Rows are one point carried round by a steady rotation, each followed by how many steps it has turned.
The counts run from 0 to 756.
[156  89 103 119 120 116 190 144 112 152 128 111 135 105 164 102 130 163
 174 102 142 122 173 139 102 153 149 147 142 179  96 108 160 118 115 191
  85 137 121 139  89 108 149 137 159 149 120 110 127 119 162 112 172 175
 103 162 109 113 129 150 140 121 150 102] : 107
[137 113 112 108 118 113 199 154 129 154 127  95 110 120 121 109 121 152
 143 125 128 150 144 132 127 178 168 165 144 184 113 113 153 117 136 196
  86 123 107 161 136  99 141 114 165 164 118 106 107  82 159 140 146 183
 127 155 101 116 145 158 113 121 151 102] : 280
[170 130 128 133 139 110 194 158 124 122  86 129 126 104 156 122 113 178
 153 116 134 146 163 137 120 129 139 145 124 173  83  85 161 112  82 199
 130 128  94 144 107 118 163 104 177 125  99  99 119 116 175 111 136 152
 134 162 146 132 113 190 142 123 146 130] : 493
[167 107 114 130 132 126 174 144 131 133 107 110 146 107 193 130  98 166
 175 114 142 123 176 142  72 103 130 107 140 165  86 109 151 131 102 187
 107 140 118 151 112 100 157 129 176 128 125 113 147  99 153 114 165 152
 109 135 127 120 159 153 125 112 132  92] : 109
[160 113 111 106 125 106 183 159 138 123 113 140 137  93 165 102 103 177
 173 119 134 132 170 148 113 127 155 151 124 162  95  86 156  96 117 196
  99 125 110 129 106 114 164  98 164 127 117 142 131 129 149 102 139 176
 130 181 122 118 111 171 136 122 135 108] : 9
[150 134 120 112 125 155 180 165 133 133 100  80  84 120 160 148 111 145
 147 143 154 159 148 113 109 142 170 122 130 167  92 135 144 135 122 191
 108  93  93 156 150  97 158 114 162 154 117 114  98  80 151 138 145 165
 160 117 135 146 159 171 115 110 129  84] : 328
[153 107 114 110 136 169 182 164 107 158 120 103  97 118 158 128 117 154
 141 113 155 127 160 114 101 162 174 121 146 166  99 120 159 130 131 183
  85 114 114 158 113 108 157 144 163 153 122 104 104  95 160 125 172 163
 155 128 130 133 152 163 111 109 161 114] : 154
[146 121 128 140 129 112 207 156 125 132  92 124  99 127 177 134 116 167
 151 115 138 122 180 135  98 142 123  92 131 172  97 116 141 147  96 184
 112  97 100 145 124 110 154 111 165 112  89  96 137 100 163 108 148 135
 132 132 147 128 144 179 123 102 132 122] : 317
[173 121 152 118 123 111 191 149 143 108 129 101 124 114 156  99 102 155
 176 122 113 130 177 139 112 113 152 137 107 180  79  95 147 111  97 186
  98  79  89 115 135 110 152  95 149 127 102  91 113 142 165 117 142 162
 138 158 118 106 126 145 144 131 107 109] : 422
[138 123 133 127 133 121 188 164 132 128 108 101  92 128 178 156 125 156
 166 120 162 141 169 123 107 119 144 122 116 169  79 133 127 139  98 195
  99  83 107 129 166 105 148 102 154 135 106 114 116  89 151 132 130 158
 138 120 138 149 163 172 125 107 103  93] : 170
[167 111 105  88 140 154 161 168 134 132 140 101  87 123 171 139  85 151
 151 118 148 120 163 126  91 154 166 132 133 162  98 120 122 129 118 183
  71  96 144 144 136  85 155 115 149 151 125 108 117 121 161 129 180 160
 142 117 140 124 147 161 107  89 136  88] : 557
[149 105  98 114 137 141 181 159 128 140 113 126 121 109 192 120  93 156
 179 115 145  99 181 140  85 148 148 117 146 168 117 110 147 127 137 199
  90 130 115 153 119 103 175 123 170 135 129 141 142 103 139 118 149 161
 134 157 123 130 139 177 122 116 150  99] : 185
[161 117 130 107 104 112 199 136 123 113 128 121  98  97 148 106 143 176
 149  95 135 137 159 113 110 137 162 145 102 158  90 109 154 109 108 198
  79  87 102 122 116 124 157 101 143 133  92 106 102 135 163 107 161 173
 145 145 134 107 115 173 107 104 123 116] : 575
[152 104 115  94 117 129 180 148 133 141 146  97  98 123 124  96  85 144
 140 129 115 124 153 141 117 171 175 153 144 174 113 103 138 114 131 184
  74 106 117 158 116  89 154 115 151 163 118  97 101 119 169 138 172 175
 130 142  97 100 146 154 116 107 149 103] : 713
[167 110 123 121 120 103 200 156 131 124  99 119 147  90 162 118 117 183
 156 113 125 155 162 151  97 130 136 144 120 170  56  92 158 112 100 169
 125 112 104 121 107 119 147 109 172 119 110 107 129 125 163 102 161 171
 116 147 141 120 110 160 131 114 125 103] : 60
[154 107 135 106 116 134 194 151 129 119 133  87  83 118 161 110 113 158
 163 111 126 115 181 123 104 154 158 102 114 166  94 121 139 133 122 173
  73  67 115 128 129 109 163 112 136 129 103 101 101 139 155 109 168 151
 149 134 122 106 148 151 108 101 125 107] : 67
[160 116  98 103 118 133 181 134 137 108 111 146 111 101 177 134 101 171
 156 110 145 121 161 135  86 104 150 125 119 142 126 110 154 121 112 208
  88 110 109 168 115 104 165  91 149 128 105 123 119 128 142 106 145 160
 129 140 137 110 142 189  99 103 127  83] : 624
[141 111 129 130 125 151 186 147 116 141 111 128 112 109 171 117 105 160
 169 120 129 111 183 127  90 138 152 114 158 160 112 106 162 127 145 186
  92 122  95 192 122 109 179 135 166 143 115 134 126 100 137 113 143 153
 147 160 114 109 161 168 110 115 150 109] : 516
[151 111 128 106 128 111 193 170 139 142 134  76 121 126 137 112 112 147
 153 132 123 143 177 139 104 163 155 138 127 182  67 113 128 130 115 149
  88  75 112 117 144  93 140 113 163 140 114  93 111 112 161 127 181 174
 135 132 114 122 148 130 131 101 115 100] : 148
[179 112 123 111 127 108 184 141 138 128 101 108 151  98 167 103 107 156
 167 117 132 134 165 150 113 113 135 145 125 175  79  92 154 114  97 194
 106 137  95 128 110 113 163 112 165 125 122 106 128 124 160 115 147 167
 102 160 123 116 122 150 154 138 127  93] : 442
[153 110 141 128 134 115 190 162 137 134 141  83  93 132 154 132  92 146
 147 133 116 127 179 134 106 158 154 128 131 183  82 110 129 130 105 156
  88  60 124 139 142  83 148 111 157 137 109  82 118 107 176 122 179 145
 141 126 111 116 159 145 117  98 115 123] : 403
[156 114 122 115 133 122 161 164 166  99 135 108 116 119 177 139  70 160
 158 142 131 140 170 158  70 109 155 147 128 162  95 106 118 119  99 167
  93  81 131 142 155  76 156  85 160 130 121 115 133 122 153 115 156 165
 126 137 127 109 146 159 109 101  99  83] : 451
[149 107 145 144 105  95 217 125 124 115 106 115 125 124 137 107 121 164
 153 109 128 122 162 143 106 122 126 130 132 171 104 105 160 126  93 194
 105 116  91 160 105 113 157 112 156 127  84  84 120 115 170 121 141 147
 115 151 107 108 148 167 118 126 123 119] : 112
[152  91 106 116 129 122 188 143 117 147 120 113 138 120 181 124 121 163
 168 107 137 107 179 139  84 135 137 112 149 173  90 120 156 128 122 183
  89 133 118 147 104 101 156 134 175 130 128 107 140 102 158 116 173 165
 106 144 119 115 149 148 139 123 147 105] : 108
[167 102 142 124 126 116 185 163 140 119 149  94 112 119 135 119 100 152
 142 129 123 139 169 143  95 145 163 153 126 169  70  94 131 111  96 160
  93  72 131 125 126  84 151  99 155 142 109  85 103 134 168 121 174 163
 140 141 116 102 135 138 112 104 117 118] : 402
[130  91 133 127 130 106 194 167 153 139 134  79 110 141 160 132  90 141
 161 150 127 121 178 144  95 150 143 130 147 185  99 116 119 137 115 159
  85  76 120 141 155  86 140 114 165 149 119 104 126  88 155 132 142 158
 126 144  94 127 166 142 120 103 111 100] : 276
[149 112  93 104 129 144 177 149 128 134 100 118 128  97 153 120  98 162
 156 121 149 148 136 136  99 129 169 161 136 157 104 108 155 116 131 203
 102 151  97 164 116 114 162 124 164 160 127 136 109 100 149 125 144 184
 128 142 127 123 138 172 116 123 155  74] : 105
[138 103 119 149 130 126 203 150 104 158  89 117 113 118 169 141 139 170
 168 122 141 134 169 124 100 140 148 105 155 170  86 120 164 140 117 191
 109 130  92 165 128 116 157 152 175 136 113 120 127  73 164 124 147 155
 135 137 115 138 164 170 115 114 143 107] : 592
[156 110 140 119 117 121 182 145 137 127 118  87 111 123 117 113  90 137
 125 152 125 161 137 136 119 135 166 173 138 176 115 110 151 110 110 199
  94 119  93 169 128  92 155 113 156 165 114  93  97 100 173 148 144 167
 135 142 105 105 150 164 103 122 137 105] : 534
[155 112 131 133 120 100 207 145 117 129 108 134 116  89 147 112 129 173
 149  97 136 136 168 117 124 148 142 135 129 170 104  96 164 108 110 197
 103 118  91 157 104 120 160 117 155 129  86 109 113 119 170 117 143 163
 138 164 123 111 118 187 119 119 150 131] : 672
[147 104 111  92 131 150 180 172 136 152 147  89  89 121 172 133 115 151
 168 130 152 126 163 114  89 147 171 135 129 174  97 137 134 130 130 201
  66  90 125 129 152  91 153 119 148 155 125 125 106 107 139 127 159 169
 143 125 118 133 154 140 116 102 123  83] : 684
[148 117 134 134 128  93 190 166 143 104 119 130 138  86 178 114 105 175
 166 122 118 140 180 152  91 114 153 147 118 164  72  84 142  99 104 171
 110  89 102 128 126 112 156  91 162 121 114 118 127 138 145  98 145 167
 134 167 123 117 120 164 127 117 103 108] : 676
[156 129 126 110 122 120 170 144 153 103 101 111  93 118 136 144 106 158
 129 122 146 160 134 129 109 108 153 159 118 157  95 115 136 124  85 204
  96  96 103 151 141  96 144  92 155 146  97  91 104 108 164 131 149 164
 130 114 140 117 138 180  93  90 108  89] : 44
[162 119 144 127 153 151 173 167 126 123  91  95 134 109 166 130  67 145
 155 153 120 148 159 142 106 106 146 145 145 168  88  83 158 125  99 181
 123 130  84 166 121  95 167 118 190 144 121 102 128  97 157 133 140 154
 138 153 125 128 147 173 132 128 140 105] : 3
